Small tables with named rows and columns. After each table, cells are looked up by row and column.

Table zuz
         dazo  vela  nekuf  zarep  buzof  vuz  vig
lesod      99   209    153     75     70   68   67
kovovaz   196    78     65     72     68   68   70
zikadig    68    68     66     83    186  165   77
duzugu    197   175     72     68     67   68   68
bami       64    66     63     68     72  136  216
dapetip    64    71     67     69     67   72  206
ger        69   162    186     86     73   65   67
vam        64    68     64     82    198  157   72
mema       63    64     59     64     68  101  216
bisedi    142   210    114     69     70   66   70

What is the vig of mema in zuz? 216
What is the nekuf of zikadig in zuz? 66
What is the zarep of zikadig in zuz? 83
What is the zarep of bisedi in zuz? 69
What is the buzof of duzugu in zuz? 67
What is the dazo of bami in zuz? 64
What is the vela of mema in zuz? 64
What is the zarep of bami in zuz? 68
What is the vuz of vam in zuz? 157
What is the nekuf of mema in zuz? 59
What is the vig of ger in zuz? 67
What is the zarep of vam in zuz? 82
What is the dazo of duzugu in zuz? 197
What is the zarep of kovovaz in zuz? 72
What is the vig of bisedi in zuz? 70
What is the vela of lesod in zuz? 209

fotu =
columns: nif, metemus, kez, lifoz, keri, pag, femirab, vageb, fali, femisid
tuson: [163, 45, 150, 168, 163, 77, 67, 137, 153, 161]
pitet: [202, 92, 161, 211, 221, 97, 106, 144, 185, 201]
tetepoz: [212, 99, 170, 219, 236, 75, 95, 127, 196, 211]

fali of tetepoz: 196
keri of tuson: 163
pag of pitet: 97
fali of tuson: 153
kez of pitet: 161
vageb of tetepoz: 127
metemus of tetepoz: 99
fali of pitet: 185
femisid of tetepoz: 211
pag of tetepoz: 75
femirab of tetepoz: 95
nif of tetepoz: 212
lifoz of tetepoz: 219
femirab of pitet: 106
femisid of tuson: 161
keri of pitet: 221
nif of pitet: 202
metemus of tuson: 45
kez of tetepoz: 170

Table fonebad
         pibo  sesin
lesuluv    38     30
vaf       215    156
viz       149    144
kotep      34     30
rorad     137    147

sesin of lesuluv = 30
sesin of rorad = 147
pibo of viz = 149
sesin of kotep = 30
sesin of viz = 144
pibo of lesuluv = 38
pibo of vaf = 215
pibo of rorad = 137
sesin of vaf = 156
pibo of kotep = 34
Row with the largest pibo: vaf

Table sed
	kuraz	zemibi	zelipid	fur	defe	suroka	kob
fupad	0.5	0.8	0.5	0.6	0.5	0.3	0.0
tamop	0.5	0.1	0.5	0.2	0.3	0.4	0.8
gagulu	0.5	0.5	0.2	0.6	0.5	0.3	0.1
pesana	0.5	0.2	0.3	0.0	0.5	0.3	0.9
butubet	0.3	0.3	0.1	0.2	0.5	0.2	0.6
lusomi	0.2	0.2	0.6	0.2	0.5	0.2	0.4
lig	0.5	0.1	0.1	0.0	0.5	0.1	0.6
tifarof	0.5	0.2	0.3	0.5	0.1	0.1	0.5
loke	0.2	0.4	0.5	0.5	0.5	0.5	0.3
mitu	0.2	0.3	0.1	0.1	0.4	0.2	0.5
tazama	0.3	0.5	0.6	0.6	0.4	0.8	0.2

tazama, defe => 0.4
mitu, fur => 0.1
pesana, fur => 0.0
pesana, kuraz => 0.5
loke, zemibi => 0.4
tamop, zemibi => 0.1
mitu, defe => 0.4
lig, suroka => 0.1
loke, defe => 0.5
lig, kuraz => 0.5
fupad, fur => 0.6
Row with the largest kob: pesana

Table zezedop
columns: solu, begisim, roki, kotovup
tef: [31339, 6248, 48670, 83400]
dagal: [62839, 89017, 50164, 8737]
bufo: [33531, 85530, 77050, 21194]
kan: [59054, 62294, 43886, 48208]
zot: [44178, 36925, 67313, 37543]
num: [48322, 80520, 28390, 48601]
ren: [25627, 28985, 50260, 27430]

ren, begisim -> 28985
kan, kotovup -> 48208
zot, solu -> 44178
bufo, roki -> 77050
kan, solu -> 59054
zot, begisim -> 36925
kan, begisim -> 62294
bufo, kotovup -> 21194
zot, roki -> 67313
num, roki -> 28390
ren, kotovup -> 27430
bufo, begisim -> 85530
num, begisim -> 80520
num, kotovup -> 48601
tef, begisim -> 6248
zot, kotovup -> 37543
ren, solu -> 25627
kan, roki -> 43886

Table ziz
         kinele  tubiz  gilubik  tebodon
bananud   -1475  -8801     2655    -3586
dananik    1703    267     7991     2682
vabet      5204   -462     3439    -5074
pogeb     -3619  -2078    -9950     -278
migasi    -1862  -8412    -2943    -7687
kigod      4157   7609     5765     -247
sor        7382   -626     6850     6638
veb       -7566   4895     3914     4582
nidim     -8376  -9624    -1884     1418
zozev      4640  -6779     4309     6204

tubiz of kigod = 7609
gilubik of kigod = 5765
tubiz of veb = 4895
gilubik of zozev = 4309
kinele of migasi = -1862
gilubik of migasi = -2943
tebodon of pogeb = -278
tebodon of vabet = -5074
tebodon of dananik = 2682
gilubik of dananik = 7991
tubiz of dananik = 267
tubiz of pogeb = -2078
kinele of dananik = 1703

